Here are some points, each followed by its number:
[  6   3 -15  -7  25   6  -2 -27 -48  21  15 -18 -31  30  -2 -22  10 -10  13 -19  -8  -4  26  33   3  22  51 -11   0] 0
[-15   6  -6  -7 -15 -62  -2  34  -2 -31 -18  31 -33   4  19  47   3  24  20  16  -7  64  -8 -31  15  -5 -10  11 -16] 1
[  32   -3   54  -35   34   63   12   -4  -30   58    0  -49   84   27  -25  -10   -1  -59   24   -7   -6 -111  -46
    9  -57   72  -58   37  -40] 2
[ 22   3  -8  17 -41 -42   6  34  -9 -14  19  -4  23  39  -3 -12   9   5  80   0 -24  59 -29 -24 -26  10   6 -11  -2] 3
[ 117  -15   -9  -36    6  -28  -23   17  103  106  -59  -45   50   29  -24    9   34  127   64  -16   -2  -79 -126
  -21  -42    8  -57  -16   44] 4
[-42  -4 -24 -16  -7 -65   5  53 -14 -48  12 -10  -2 -32  41  50  -3  -8  -3  37 -10  50 -51 -39  10   9 -71  19 -18] 5
[ 27  -9  16  13  10   2 -11  21  88  38  -7  65  60 -31 -55 -31   9  16 -40 -22  44 -24 -22   6  21 -42   6 -28  44] 6
[ 59   0   0 -20   4 -32  28  33  -8  20 -15   2  40  66 -29 -24  18 -39  58  -6 -24   9 -19   4  -7  52  40  -3 -19] 7
[  3   0  -7  11  25  20  -4 -23 -62  12   9   7  85  -4 -47 -31  18 -23   8 -17   3 -59 -63  10  -4  -5 -79   2  -2] 8
[ 36 -21  61 -25  40   7 -29 -27  17  81 -73  68 -52  66 -63  50  35  85  17 -34  47 -63  26   9   4   6  40  26 -35] 9
[ -7   7   1  39 -22  20 -16 -29 -17   7  33   9  -2   6  -9 -36   3   9  17 -26   5  18  25   9 -15 -27  34 -26  15] 10
[ 23 -15 -25  31 -32 -49 -29  13  39  15  -2  20  24  -6 -21   0  22  98  40 -14  19  22 -76 -26  -9 -50 -46 -29  32] 11
[ 115  -13   -8  -38    4  -31  -22   19  105  106  -57  -44   45   28  -25    6   33  127   68  -16    0  -78 -126
  -21  -42    6  -56  -17   44] 12
[ 45  12 -55  -2  31 -69   5  72 -19  -3  -5 -44  22  16  83  50  33   0  -8  39 -61  23 -39 -37 -34  35 -52 -16 -21] 13
[-28  48 -30  71 -95   0  -9 -43 -18 -80  16  19 -54 -24  64 -50 -41 -20  -5  -1 -49 112 102 -17  20 -40  79 -40  20] 14
[ -16   17  -18  -54   -8  -26   41   51   52  -68    3  -40   -2  -69   96   11  -46 -121 -102   58  -45   26   41
  -16   38   49   23    7  -14] 15
[ 60 -20 -58 -12  14 -56  30  23 -15  29  18 -11  42  40 -44 -43  33 -10  26 -12 -12   2 -49  32   7  30  29 -28  10] 16
[ 23 -50 -21   0  -6 -14   5 -60 -49  16 -36  16 -50  40 -37  17  30  56 -27 -13  16 -54  34  27  13  16  34  18 -61] 17
[  0  11  31 -10  24  12  10   6 -64   6   1  13  47  39 -34  -7  13 -62  47 -11 -10 -18 -14   2 -16  31 -22  21 -33] 18
[ -78   -7   -3  -19  -36  -77   68   73   99  -77  104 -127  -87 -127  -16  -50  -52 -117  -66   70  -41   34  -48
   41  -29   51 -110  -62   18] 19
[-59 -19 -61  29  15  85  59   7 -75 -87  37 -53  22  16  25  14 -40 -67 -38  60   8  11  18  14  12 -23 -42  44  14] 20
[-40 -14  45  14   9 -26 -27  43 -12  12   7  61  13  12 -41  54  25  42  45  -9  47  30 -41 -34 -15 -27 -64  21 -18] 21
[   5  -51 -106   16   46  114   37  -52   42   -1   22  -91   -3   -4   -1  -12  -11   70  -92   27   46  -83    8
   76    8  -74   13   15   80] 22
[ 20   7  -7  19 -45 -39   7  35 -11 -14  19  -3  25  42  -2 -12   6   0  80  -1 -25  62 -27 -25 -29  11   6 -11  -1] 23
[  8  36  -6 -13  18  -7 -10   6 -16  18  17 -31 -12  19  25 -19   2 -16  46  -9 -31  31  -2   6 -16  19  26 -19  25] 24
[-19 -38  29 -15  44   2 -11  20  33  42  37  25 -30   0 -34  18  23  17 -37 -18  65  -8  26  31   7  -1  54  -1  -6] 25
[ -10  -17   38  -98   73  -14   42   54   22  -14  -47   11   24  -31   15   72  -13 -111 -100   48    2  -71    0
   -8   48   80  -38   66  -64] 26
[  4 -21 -66  49 -38 -17   7 -12 -59 -24  65 -41  71 -12 -15 -50  13   2  27  -7 -13   5 -76   5 -28 -13 -58 -26   8] 27
[ 21 -31 -15 -50 103  81  45  43  15  32 -36 -49  54  61 -30  55  -2   8  -5  44  42 -90 -69  20   1   2 -73  63  37] 28
[ -50  -89  -53   16  -22   11    9  -18   50    8   31   41   94 -105 -127    1    0   29  -67  -29   55    7    8
  102   55  -80   38   80   95] 29
[ -6  -8  35   5   0   3 -26 -21 -16  33  -9  15 -45  36 -13  27  14  58  42 -20  23  -3   9  -6 -20  -4  11   8 -19] 30
[ 36 -15  -6 -21  35 -42  -5  27  12  50 -22  28   9  37 -49  12  35  47  26 -17  24 -11 -47   8   6   6  -3  -4   2] 31
[-20   4  -5  -6 -16 -66  -6  37   0 -25 -21  30 -40   4  21  46   0  22  20  18  -3  69 -14 -38  19  -1 -19   8 -11] 32
[-29  48  59  -6 -36  47 -12 -45 -46 -37 -58 -13 -29  -8  75  35 -46 -49   8  21 -53 -19  56 -49 -18  35 -40  44 -55] 33
[-30 -11 -46   5  11 -20  -4  25  15 -11  77 -38  27 -63  20 -22   4  -7 -34   5  14  21 -51  12  -1 -23 -30 -30  38] 34
[ 40   3 -33   2  -4  -6  23  10 -22  15  38 -47  51  25 -11 -59  10 -42  41 -12 -28  -3 -33  18 -27  30  17 -26  14] 35
[-31 -12  17  41 -30  20 -14 -79 -55 -29 -35  80 -74  14 -24   5   0  25 -46 -22  24   8 110  13  39 -30  67  10 -46] 36
[-35  -2 -24  36 -22 -19 -22  -7 -56 -11  48 -15 -13  -1  10   0  13  35  48  -8   3  50 -27 -12 -22 -27 -29 -13   6] 37
[  46   38   91  -55   61  107   61   14  -43   36   11  -19  126   53  -37  -84  -28 -127    1  -13  -40  -99   49
   45  -31  126   60   33  -47] 38
[ -7  16  71   7  34  48 -26 -47 -14  37 -59 105 -33  27 -53   6   7   2 -23 -39  35 -34  83  16  33 -19  54  14 -18] 39
[  17   16   47  -28   15   82   37  -22  -55   13   20  -60   71   12    7  -47  -30 -127  -12    2  -36  -89   24
   26  -46   92    1   31  -50] 40
[ -22 -103   18 -125   10   18   75  -15   30 -127 -127 -127  -48  -16  102   46  -36   -3  101   52  -61   14 -127
  -27   56   12  -60   45  -58] 41
[-62 -22 -58  31  15  85  60   3 -79 -85  39 -53  19  23  22  12 -42 -66 -42  59   9  13  17  16  15 -25 -39  47  22] 42
[ -40  -30  -20  -33    5   -6   48   22    9  -49   77  -38  -41  -41   53   -6  -24 -118 -127   33    8   19   99
   36   28   55  113   -2  -38] 43
[ 49 -13 -32 -72  81 -50 -18  47  83 107  12 -57 -28   5  -3  13  38  82   4 -11  27 -23 -78  31  -7  22  21 -33  59] 44
[ 56  17  34   1   2  -2 -17  34  69  69  -7  22  44  44 -39 -25  17  36  78 -29   7   6 -38 -14 -33  -7  21 -27  45] 45
[-19   6   5   3  35  27 -32 -44 -44  39  15   0 -37   6  -6  -4  17  26   4 -28  18 -21  12  27  -7 -13  11  -8   8] 46
Which three points above are nearest to each new point? Their numbers follow each, nearest first.
[  2 -46  20 -22  22 -27  13  38  34  24  15  42  -6  13 -45  24  21   4 -35  -5  51  -4  16  16  12  14  46  11 -28] -> 25 31 30
[-16  11 -16  69 -42  20 -40 -64  28  -1   2  58 -38 -46  -4 -40  -4  73 -47 -32  26  25  51   8  27 -87  41 -46  48] -> 10 36 46
[  4 -13 -53  43 -39  11  -2 -60 -44 -14  25 -26   8 -19   0 -47   1  21 -26 -11 -10 -21  -1  21  -4 -18  -4 -24   1] -> 10 27 46
[  7   6 -15  -9  23   2   3 -25 -44  15  10 -17 -23  28   2 -15  14 -17   6 -16 -15  -7  25  27   0  20  45  -5  -6] -> 0 24 46
[ 24   9  15  50 -60   2 -23 -14  25  -8 -32  47  55  -6 -25 -15  -1  48  35 -15  -2  -1 -32 -41 -15 -47 -54 -11  13] -> 11 10 3
[  5   7 -13  -4  25   4   0 -26 -49  22  12 -13 -33  31  -1 -17  13 -15  10 -19  -9  -4  25  25  -1  21  46 -11  -4] -> 0 46 24
[ 63 -19 -58 -13  18 -53  27  25 -13  34  17 -13  45  37 -47 -37  35  -3  24 -10  -8  -9 -57  29   6  34  19 -22  12] -> 16 35 7
[ -11  -18   38  -99   72  -16   40   57   25  -13  -45    8   23  -31   17   75   -8 -110 -100   46    4  -72   -7
   -9   46   77  -40   63  -61] -> 26 15 5
[ 46 -66 -15 -30  25 -67  -8  37  67  56 -29  23  18   4 -60  46  46 113 -16  -4  59 -53 -93  -3   9  -6 -47   7  -8] -> 31 11 44
[-36  28  16  46 -14  42  -5 -14 -55 -19  61  12  40   4 -10 -56  -8 -74  33 -22 -12  31  28   7 -19 -11  15 -18  13] -> 10 24 18
[-27  52  66 -11 -32  50 -10 -42 -41 -34 -58 -12 -28  -7  70  32 -53 -44   6  22 -52 -19  56 -44 -18  35 -37  45 -49] -> 33 18 24
[-14  14 -32  51 -60 -24   3 -19  -9 -50  12  48 -42  -6  12 -39 -15  -6 -16  -9 -12  87  80   5  26 -31  85 -34  10] -> 14 10 36
[  33   63   55  -74   50   87   27  -32  -25   26  -53  -61   26    5   51  -32  -48 -127  -34   10  -68 -101   50
   18   -9  104   15   31  -28] -> 40 38 2
[ 26  -7  21  12   8   5 -13  26  93  39 -10  71  63 -36 -57 -29   8  15 -40 -23  45 -17 -23   5  21 -40   8 -26  41] -> 6 45 31
[ 25  -8 -26  32 -35 -50 -27  16  40  16  -3  23  24  -6 -23   1  23 102  43  -8  18  27 -75 -29 -12 -49 -48 -25  33] -> 11 31 37
[  16   14   44  -27   17   84   35  -26  -57   13   19  -63   73   10   10  -48  -31 -127  -10    5  -38  -91   23
   24  -43   93   -1   31  -50] -> 40 2 38
[-11  -5  28   8  -1   6 -31 -26 -18  33  -5  15 -50  34 -10  25  16  59  38 -23  20  -2  18  -4 -21  -9  13   9 -16] -> 30 46 10
[ -37  -53    2  -56  102   42   -2   -9   22   56   67  -47  -10  -66   -7   14   19  -30 -127   -2   69 -106    4
   65   15   23   10    3    1] -> 25 46 34
[ 21 -55 -44  47 -30 -36  -3  -5  10  18  53  30  -2  15 -62 -34  36  69  -4 -30  45  23  -5  29  -3 -34  58 -40   5] -> 10 25 31
[ 29  37 -23   8   5 -65   7  87 -12 -22  -5 -22  21  23  93  50  10 -32  17  41 -69  67 -11 -63 -38  35 -33  -7 -20] -> 13 5 1
[  50  -95 -127  -32   37   10   98   45   15  -29   15 -122   37   79  -21   44   22   67   -1   69   18  -50  -73
   50  -19    1  -22   62    4] -> 28 16 22
[ 55  18  20  41 -48  12 -24 -34  73  23 -68  81  22  -3 -37 -30  -6  65 -10 -27   4 -19  24 -17  16 -51  23 -24  30] -> 6 10 45
[-34 -12  13  44 -26  19 -14 -84 -62 -27 -28  75 -81  15 -19   8   4  26 -45 -22  23   3 110  16  32 -29  67  12 -51] -> 36 39 17
[-40  -7  55  10  18 -13 -65   7   0  48 -17  58 -33  11 -30  80  31 123  57 -21  60   7 -48 -42 -22 -54 -81  20  -3] -> 21 30 11
[ 39 -10  -4 -16  32 -40  -6  28   9  50 -21  30  10  35 -46  12  35  47  30 -14  20 -10 -49   3   5   5  -7  -5   5] -> 31 45 30
[ 29  33 -24  11   2 -68   5  87 -14 -21  -8 -17  24  20  93  51  13 -34  18  43 -71  69  -9 -63 -40  31 -35  -8 -25] -> 13 5 1
[-33 -13 -46  13  12 -14  -7  22  16  -6  80 -43  26 -68  16 -24   3  -4 -41   4  18  21 -54  14  -6 -26 -37 -36  45] -> 34 27 37
[ -41  -32  -21  -30    7   -3   48   22    9  -50   77  -39  -37  -45   49   -5  -23 -120 -121   29    6   19   91
   41   28   50  105    0  -35] -> 43 15 0
[ 23 -49 -23   6  -7 -14   7 -60 -49  19 -32  15 -53  41 -38  19  28  60 -27 -14  21 -52  31  28  16  14  29  18 -57] -> 17 30 46
[   1   58   10  -27   25  103   30  -72  -72  -12   -7  -68   40  -37   54  -77  -53 -127  -78    6  -68  -91   65
   39    2   71   10    7  -16] -> 40 38 33
[-19  12   4   4  36  28 -29 -41 -40  36  13  -2 -35   5  -6 -10  14  26  -1 -27  19 -15  18  23  -6 -14  12  -6   6] -> 46 0 10
[  1   7  -8  13  23  20  -3 -19 -57  14  16   6  87  -8 -45 -35  14 -32   7 -17   1 -55 -60  11  -7  -1 -76   1   4] -> 8 18 27
[-34 -14   9  43 -27  19 -12 -85 -62 -30 -30  75 -79  14 -24   5   3  26 -43 -23  20   2 111  15  38 -26  66  13 -51] -> 36 39 17
[-38  32  17  50 -14  46  -5 -14 -61 -21  60  11  39   3  -5 -58 -11 -76  31 -22  -7  38  30   6 -23 -15  15 -22   9] -> 10 24 18
[   1   58    6  -28   23  102   31  -71  -71  -12   -7  -72   40  -39   56  -76  -54 -127  -79    7  -69  -94   63
   40   -3   74   12   10  -21] -> 40 38 33
[ 25  11  13  43 -58   0 -20 -15  27  -4 -36  46  61  -5 -25 -14  -3  47  32 -13  -2  -7 -37 -39 -12 -44 -57  -9   9] -> 11 21 6
[ -76   -8   -1  -22  -32  -77   65   71  100  -72  108 -127  -91 -127  -17  -48  -50 -116  -66   68  -39   33  -51
   39  -29   46 -107  -61   19] -> 19 34 15
